(in the rows, 128 means zero)
Each path below is one point turned by a fixed rotation once a step. After each direction that follows a path, write how fast that rotation turns it, in degrees a step (0 if it stays still).
Each turn is a multiple of 5 degrees from 10 to 175, or 0.
Each row of a path follows its step; steps can be skipped.

step 0: [134 133 131 125 142 130 124 144 134 129 130 124 135 129 120 136 136 123
 130 141 112 126 142 135 119 129 129 126 116]
step 1: [142 126 130 137 138 129 124 140 125 108 130 111 129 121 127 138 133 129
 134 126 122 133 130 131 116 127 128 131 122]
step 2: [131 133 126 139 123 134 117 137 131 114 117 120 140 116 140 125 125 128
 128 134 121 126 125 134 120 130 118 136 124]
step 3: [136 143 136 132 127 130 129 127 124 133 128 121 136 120 126 122 130 135
 123 143 122 123 125 134 115 126 110 138 123]
step 4: [134 126 132 122 125 136 135 131 118 124 120 126 135 130 111 129 128 137
 132 143 122 122 129 144 115 123 128 132 118]
step 5: [136 129 111 129 131 119 131 132 128 119 116 125 136 124 120 128 127 134
 127 134 123 130 136 137 109 115 135 122 125]
step 6: [145 123 117 131 127 130 132 126 125 125 115 112 132 112 132 121 128 127
 124 138 123 131 122 117 122 120 134 132 122]
step 7: [133 137 119 133 123 133 133 122 133 126 118 124 141 130 124 125 132 131
 121 137 125 122 109 119 123 129 125 132 110]
step 8: [137 146 124 120 123 124 144 132 133 125 123 134 130 124 114 127 130 130
 139 131 126 119 118 126 125 119 123 136 119]
step 9: [139 136 126 125 126 131 133 138 131 123 117 127 132 132 112 129 117 125
 127 130 115 120 133 124 134 108 135 129 128]
step 10: [142 122 127 134 134 120 132 132 126 110 123 126 138 132 120 126 127 127
 116 126 126 120 123 112 126 113 128 130 134]
[127 119 126 126 131 125 127 126 126 130 129 130 130 128 126 124 134 126
 126 134 130 128 132 128 125 127 132 124 127]  60
[129 125 127 128 132 128 125 128 131 126 130 128 123 126 123 128 125 128
 129 123 121 128 127 133 126 123 135 129 130]  85
[128 128 128 124 130 125 134 134 128 127 124 128 126 133 126 134 126 131
 126 131 128 132 134 127 128 130 131 128 132]  80

step 0: [135 126 121 139 130 140 133 135 128 140 127 122 127 116 120 129 145 136
 127 123 136 130 126 112 125 124 116 123 134]
step 1: [119 119 125 123 122 114 116 121 124 132 124 130 142 122 121 137 141 133
 123 130 137 124 121 120 135 120 125 143 129]
step 2: [130 135 116 127 129 144 134 133 113 136 130 124 140 143 123 123 140 138
 133 121 131 132 129 123 134 128 134 142 126]
step 3: [142 126 131 138 132 119 135 127 118 128 128 128 139 121 111 136 131 145
 127 124 139 125 128 121 124 135 119 130 136]
step 4: [119 127 113 124 128 128 121 137 125 126 120 124 135 119 116 136 135 145
 128 136 134 141 123 136 138 121 134 136 124]
step 5: [132 124 118 135 129 127 128 121 115 127 131 111 133 132 123 126 128 137
 140 118 120 130 126 124 127 123 130 142 149]
step 6: [127 122 114 133 135 125 138 143 128 141 128 128 131 119 116 128 125 135
 122 130 139 140 132 116 132 126 112 129 137]
step 7: [120 115 127 127 133 131 117 123 115 128 121 113 130 115 124 137 146 128
 124 125 130 136 119 124 127 119 124 141 125]
step 8: [128 126 116 124 122 128 137 127 127 135 123 126 142 132 114 117 138 129
 135 120 121 127 134 110 138 128 132 142 134]
step 9: [128 118 125 132 143 128 140 131 115 129 126 125 134 131 124 140 136 139
 127 117 151 127 127 121 133 133 121 126 128]
step 10: [127 125 124 129 125 132 113 126 122 122 112 128 134 120 107 132 138 148
 130 129 128 131 137 123 128 118 127 132 122]
[135 130 129 133 133 125 127 132 127 126 124 134 127 126 127 129 129 125
 123 126 131 130 125 127 131 126 127 123 130]  120
[124 131 131 133 132 130 131 127 123 130 129 127 128 131 126 124 128 125
 129 133 132 125 133 129 131 129 128 126 135]  115
[132 128 128 129 126 126 132 135 130 133 127 125 132 129 128 128 126 125
 135 126 129 125 126 125 121 130 129 125 129]  125
[129 129 133 125 128 128 131 127 126 129 126 131 132 130 125 127 134 124
 124 126 130 126 128 126 128 134 130 132 121]  55

step 0: [137 148 132 120 125 128 119 122 118 129 120 142 113 129 137 124 132 116
 120 128 120 128 125 119 126 123 138 127 120]
step 1: [143 122 128 123 123 133 118 136 139 122 128 138 133 134 132 121 139 122
 137 115 113 136 128 125 133 135 128 118 118]
step 2: [131 129 116 123 126 130 132 125 127 120 116 118 116 129 112 112 127 126
 130 124 119 134 125 110 114 131 123 122 122]
step 3: [141 138 137 131 121 119 123 125 119 118 120 130 116 138 133 125 126 124
 125 125 128 130 129 120 138 126 120 104 132]
step 4: [133 127 133 117 127 121 113 138 135 116 116 136 121 110 132 124 126 125
 126 132 113 138 127 128 126 134 134 122 129]
step 5: [128 137 123 124 123 120 130 128 132 134 127 128 113 132 132 126 145 127
 126 125 117 135 126 111 124 129 139 120 111]
step 6: [144 123 130 123 120 127 117 124 112 125 117 129 136 129 129 121 130 119
 142 116 127 128 129 120 127 138 131 113 118]
step 7: [143 134 134 117 135 129 131 124 135 117 119 136 117 129 113 113 129 126
 129 129 117 132 134 117 125 130 133 123 137]
step 8: [135 132 127 124 113 129 120 130 129 117 131 131 109 134 143 125 121 130
 124 122 113 130 121 114 135 124 126 121 123]
step 9: [134 139 119 135 132 121 113 135 127 124 117 139 130 119 125 122 133 118
 131 125 116 137 120 128 122 133 122 112 117]
step 10: [134 119 133 122 122 123 137 132 132 129 117 123 114 129 123 126 140 123
 132 130 128 146 135 110 129 137 127 115 123]
[129 125 129 122 127 131 135 129 136 127 129 125 125 125 124 130 127 133
 128 132 127 131 127 126 125 127 128 130 125]  130
[130 135 128 129 133 123 130 125 132 131 129 131 128 133 122 127 134 129
 125 130 126 126 127 131 129 125 128 125 128]  160
[131 124 127 130 127 122 131 126 129 126 122 126 127 129 124 127 129 127
 132 124 136 124 131 125 127 128 126 130 129]  90
[125 122 125 127 127 123 126 132 129 125 129 127 128 134 128 124 131 131
 126 129 122 129 130 128 130 128 132 134 131]  115
[126 131 129 136 128 127 126 132 130 124 128 127 128 128 127 127 123 133
 129 131 126 128 125 123 129 128 120 127 131]  65

step 0: [125 135 139 147 149 142 124 114 128 134 127 139 138 119 123 124 128 131
 133 118 123 134 131 130 123 122 117 129 136]
step 1: [120 151 139 131 126 127 122 128 128 134 136 126 127 149 129 127 134 119
 129 133 133 133 137 116 127 136 136 149 125]
step 2: [143 125 118 132 134 136 122 109 124 135 128 117 125 142 124 130 133 144
 115 114 117 131 132 118 132 123 128 134 136]
step 3: [113 124 135 127 138 130 116 129 122 134 134 139 134 136 131 115 139 128
 143 125 127 137 143 130 125 122 109 132 142]
step 4: [135 151 145 139 135 132 114 118 134 146 130 130 127 126 113 131 128 130
 128 134 123 125 130 127 136 130 133 141 125]
step 5: [133 131 117 126 130 129 125 127 129 123 144 118 143 150 129 117 138 133
 114 130 129 131 143 119 131 131 133 137 140]
step 6: [128 120 129 129 128 132 106 113 133 138 136 133 127 134 121 136 131 141
 142 117 125 133 130 126 131 111 112 129 132]
step 7: [119 138 140 126 141 131 110 132 127 149 135 131 132 129 125 116 137 125
 121 140 129 124 138 135 136 142 128 126 133]
step 8: [143 141 121 129 125 131 123 116 149 124 133 133 138 135 112 125 128 137
 127 127 135 130 137 114 137 129 135 137 135]
step 9: [117 119 121 135 130 134 114 121 129 133 156 124 131 138 138 136 138 136
 120 131 137 129 134 128 126 124 113 127 128]
step 10: [126 134 135 109 139 138 107 121 135 150 125 133 129 130 119 129 124 128
 137 121 131 136 128 124 135 135 128 116 131]
[127 127 126 126 131 129 129 129 129 131 129 124 128 126 128 131 131 123
 130 127 129 127 124 128 126 123 118 126 134]  110
[130 137 129 132 127 127 133 129 132 127 127 131 135 125 127 130 129 126
 125 134 130 128 127 128 126 128 127 132 128]  100
[125 129 127 127 126 127 125 125 130 130 129 126 122 126 134 133 127 128
 130 132 127 124 129 132 129 130 125 136 125]  135
[125 127 127 128 131 125 129 122 133 119 126 127 130 125 131 127 132 132
 129 126 129 128 132 131 128 124 130 128 133]  125

step 0: [138 121 119 122 144 120 136 135 135 130 119 128 129 132 124 130 120 133
 125 129 125 118 136 152 133 141 119 136 120]
step 1: [117 139 132 128 132 125 134 131 132 137 121 124 132 136 115 106 139 124
 131 132 135 144 141 127 124 120 129 136 120]
step 2: [124 121 117 123 135 131 120 137 138 132 137 136 125 113 145 121 131 115
 132 137 126 126 136 129 125 131 140 141 142]
step 3: [126 121 128 126 117 128 123 125 127 122  98 140 129 123 124 117 125 137
 139 137 139 119 126 122 130 139 128 127 129]
step 4: [118 135 136 139 139 121 143 146 131 115 135 144 125 139 125 124 130 125
 130 124 132 114 126 132 134 130 122 130 135]
step 5: [111 135 124 130 139 114 129 127 126 132 120 120 133 110 134 133 128 131
 118 146 139 129 132 133 138 115 126 124 124]
step 6: [119 125 131 133 112 118 132 135 138 143 129 135 122 133 142 119 111 131
 126 132 126 140 120 139 125 140 134 136 126]
step 7: [132 134 129 119 114 126 130 137 135 124 118 134 125 116 120 127 125 133
 130 119 126 132 135 119 138 113 117 145 145]
step 8: [126 136 120 111 126 117 133 141 126 132 127 123 123 136 138 137 120 121
 141 126 140 108 136 127 128 132 135 123 124]
step 9: [125 122 140 130 136 130 142 134 126 137 121 145 143 125 129 132 119 133
 137 137 129 137 135 124 115 112 128 121 122]
step 10: [118 138 112 141 122 131 123 130 154 127 132 132 140 130 129 139 123 134
 119 128 127 123 138 133 121 131 129 133 134]
[130 123 131 132 130 128 129 127 130 132 119 129 126 129 125 132 123 126
 127 129 126 130 127 129 123 133 126 128 132]  115
[125 127 129 128 126 131 123 130 130 127 127 126 132 125 131 129 130 135
 133 125 126 128 122 129 125 131 126 134 129]  95
[132 132 131 133 131 128 129 128 133 122 130 126 127 126 126 129 123 131
 129 133 131 126 125 130 124 126 128 129 123]  70
[125 129 127 131 131 127 128 128 127 126 128 131 135 131 129 130 129 134
 121 129 127 129 126 133 131 130 126 121 130]  65

step 0: [129 143 127 129 117 133 131 124 146 135 119 126 125 126 133 131 111 124
 133 141 114 136 132 151 122 134 136 131 133]
step 1: [121 138 145 117 115 130 129 136 123 127 140 138 132 128 121 131 125 146
 108 129 128 135 124 147 135 129 128 129 131]
step 2: [123 142 130 124 113 114 125 126 124 124 109 131 135 133 121 127 111 143
 150 132 128 134 125 130 132 123 128 121 130]
step 3: [121 126 119 123 130 129 136 130 138 124 129 127 121 122 136 127 123 144
 131 123 119 154 129 152 128 126 133 135 140]
step 4: [134 133 147 120 117 127 129 131 110 134 134 123 120 129 131 128 128 155
 132 131 131 130 146 134 132 132 129 123 134]
step 5: [132 148 119 121 131 116 117 123 133 130 120 142 125 123 134 131 123 139
 143 141 121 137 133 134 126 128 143 135 118]
step 6: [122 137 130 121 122 134 139 151 125 130 129 134 116 126 142 128 124 131
 126 132 129 133 127 148 145 127 134 144 137]
step 7: [111 143 134 121 107 128 121 130 128 127 125 117 120 129 117 132 123 143
 132 139 129 119 141 132 127 138 138 127 123]
step 8: [123 142 121 124 128 125 124 136 141 115 124 146 127 122 121 121 136 152
 135 129 122 136 117 133 131 125 129 143 132]
step 9: [117 138 123 123 121 128 143 142 111 126 131 117 125 120 136 124 124 140
 146 119 128 131 134 130 141 137 128 127 140]
step 10: [120 131 118 120 132 138 121 121 133 119 127 128 111 119 131 133 133 152
 138 143 125 128 142 134 120 135 134 117 123]
[128 132 131 128 132 127 122 130 127 124 122 126 125 128 126 134 127 130
 127 133 127 131 128 122 126 125 124 125 127]  130
[123 124 130 129 131 131 123 124 130 129 127 131 130 129 129 130 124 129
 136 130 126 125 129 131 124 129 124 133 125]  140
[122 128 124 124 130 129 128 123 130 128 129 131 128 124 128 133 132 129
 122 124 128 132 128 129 127 126 130 128 122]  155

step 0: [130 124 124 120 123 109 127 127 123 128 141 123 136 101 123 117 122 130
 127 126 122 118 128 128 130 129 127 117 134]
step 1: [124 117 128 128 122 138 138 133 123 127 131 122 143 112 117 129 128 128
 122 130 109 115 131 126 121 125 112 132 125]
step 2: [128 121 142 145 134 128 131 124 124 124 127 121 118 115 128 133 126 132
 130 128 116 117 126 126 145 128 108 121 127]
step 3: [140 143 132 137 122 127 131 112 121 130 133 125 125 128 127 122 142 124
 133 138 110 123 131 136 135 132 114 137 128]
step 4: [134 128 133 126 131 136 141 126 109 136 136 136 117 130 132 122 126 128
 140 134 126 134 144 121 137 125 119 140 121]
step 5: [135 125 118 138 143 125 118 130 114 131 117 132 131 125 134 121 127 124
 146 146 123 142 132 127 132 131 126 131 121]
step 6: [128 126 125 116 143 120 125 130 123 143 135 132 138 116 130 111 137 126
 140 131 131 138 132 132 131 128 127 123 145]
step 7: [132 125 116 125 141 135 141 129 120 130 121 128 153 110 131 118 122 135
 123 130 133 125 135 132 122 123 127 129 131]
step 8: [122 125 132 124 144 125 114 120 123 131 119 125 134 104 128 130 125 135
 124 120 127 118 134 126 122 123 114 119 127]
step 9: [138 128 130 126 132 129 129 108 127 131 128 131 137 115 124 134 132 110
 120 132 118 107 125 126 128 127 118 127 138]
step 10: [128 131 133 126 117 121 142 113 112 123 134 132 120 116 121 122 118 125
 123 134 123 116 136 119 136 124 121 121 120]
[129 128 127 134 129 127 132 126 126 123 124 126 128 126 130 129 121 131
 126 130 132 130 128 128 135 128 132 124 125]  135
[125 131 127 125 133 129 126 126 128 129 121 132 130 128 128 122 129 124
 128 127 135 123 129 128 127 126 131 127 127]  35
[127 123 126 129 135 125 125 131 132 126 121 131 122 129 130 132 128 130
 130 129 123 127 128 127 125 127 125 127 127]  115
[130 129 124 124 125 127 132 129 129 126 128 130 125 127 130 125 127 134
 126 126 125 125 136 131 127 123 132 132 126]  110

step 0: [143 116 119 131 130 114 127 117 127 121 131 133 137 140 129 126 139 140
 123 132 134 129 131 128 133 131 125 143 117]
step 1: [142 135 126 130 142 121 130 114 119 117 127 136 130 116 127 133 114 125
 130 139 122 139 128 131 134 126 137 130 125]
step 2: [133 130 131 141 125 128 136 127 115 119 141 127 127 127 121 122 125 142
 125 136 117 114 131 131 138 127 122 114 127]
step 3: [127 137 117 124 133 132 129 142 107 128 125 138 125 139 133 133 119 132
 123 123 135 126 118 138 136 131 132 119 126]
step 4: [122 139 121 139 130 116 123 131 130 143 124 127 125 133 136 119 128 124
 121 144 133 113 128 131 132 138 135 123 118]
step 5: [125 120 113 132 131 126 145 116 124 135 122 125 125 126 124 133 123 121
 121 133 152 127 137 131 123 129 122 123 127]
step 6: [132 127 134 139 131 138 123 116 127 125 136 127 108 120 131 136 136 124
 121 131 138 121 128 142 131 135 133 140 133]
step 7: [140 133 123 129 128 135 140 120 126 118 121 129 115 141 131 108 135 120
 135 125 127 128 131 137 131 123 129 130 138]
step 8: [122 126 126 120 132 121 121 120 116 115 142 142 121 134 135 117 138 115
 126 125 128 127 131 114 134 133 131 126 125]
step 9: [130 144 134 126 121 125 124 123 132 119 129 134 130 123 118 117 108 112
 126 121 134 122 132 131 132 127 128 119 120]
step 10: [120 129 131 137 109 124 135 131 114 126 130 138 138 126 122 127 134 127
 119 120 137 112 127 130 128 118 125 140 124]
[130 125 126 128 131 127 130 123 131 124 130 123 129 129 127 133 129 129
 131 130 128 123 126 129 126 123 135 131 131]  65
[127 126 134 131 129 125 125 126 131 126 128 133 130 133 123 129 132 121
 132 125 130 129 129 129 129 128 125 127 133]  35
[131 127 126 122 128 128 125 131 130 128 123 129 128 133 128 126 134 127
 128 132 130 129 128 123 133 128 134 125 125]  90

step 0: [131 124 143 135 114 135 133 132 134 124 124 128 126 133 121 122 124 144
 125 131 133 121 135 129 134 125 115 145 122]
step 1: [134 116 133 125 122 119 133 127 133 129 132 118 118 129 140 118 123 128
 138 128 129 119 117 132 122 120 124 137 109]
step 2: [133 115 130 143 131 127 119 125 119 128 131 134 129 129 123 133 124 126
 131 131 134 130 115 128 130 127 143 147 112]
step 3: [138 120 134 133 137 140 126 137 117 131 125 129 125 138 116 127 121 133
 134 122 141 117 132 136 112 131 125 135 125]
step 4: [141 125 134 134 113 135 119 133 132 111 127 130 116 125 125 130 120 132
 132 124 127 120 126 117 121 129 114 130 119]
step 5: [141 116 132 128 127 128 136 141 134 137 129 144 114 125 142 129 127 128
 123 126 124 127 125 123 127 130 129 141 114]
step 6: [138 118 131 139 137 125 130 127 142 133 133 136 129 135 114 131 122 128
 126 124 133 126 117 140 131 138 127 125 111]
step 7: [139 127 135 133 123 131 130 124 123 124 132 134 132 127 131 131 116 134
 132 120 146 113 118 134 127 143 123 137 136]
step 8: [145 115 130 135 119 127 129 130 128 114 127 123 129 133 138 124 121 116
 128 124 128 128 143 128 120 142 123 136 120]
step 9: [137 117 142 131 126 124 141 136 138 122 129 132 132 120 120 130 118 132
 116 133 129 120 135 123 127 125 140 135 118]
step 10: [143 117 125 124 142 124 137 117 135 129 144 128 118 121 122 125 115 133
 135 130 135 127 124 136 119 127 126 133 124]
[128 130 133 126 127 131 131 132 125 129 126 132 131 125 131 131 127 133
 126 130 134 127 126 125 132 125 131 132 132]  160
[134 128 128 128 122 128 129 127 131 133 129 128 136 127 129 131 129 127
 124 123 124 128 127 132 130 130 125 127 131]  40
[131 135 123 128 127 129 123 126 129 127 131 125 124 122 136 130 125 125
 129 129 128 128 126 129 128 128 129 133 128]  120
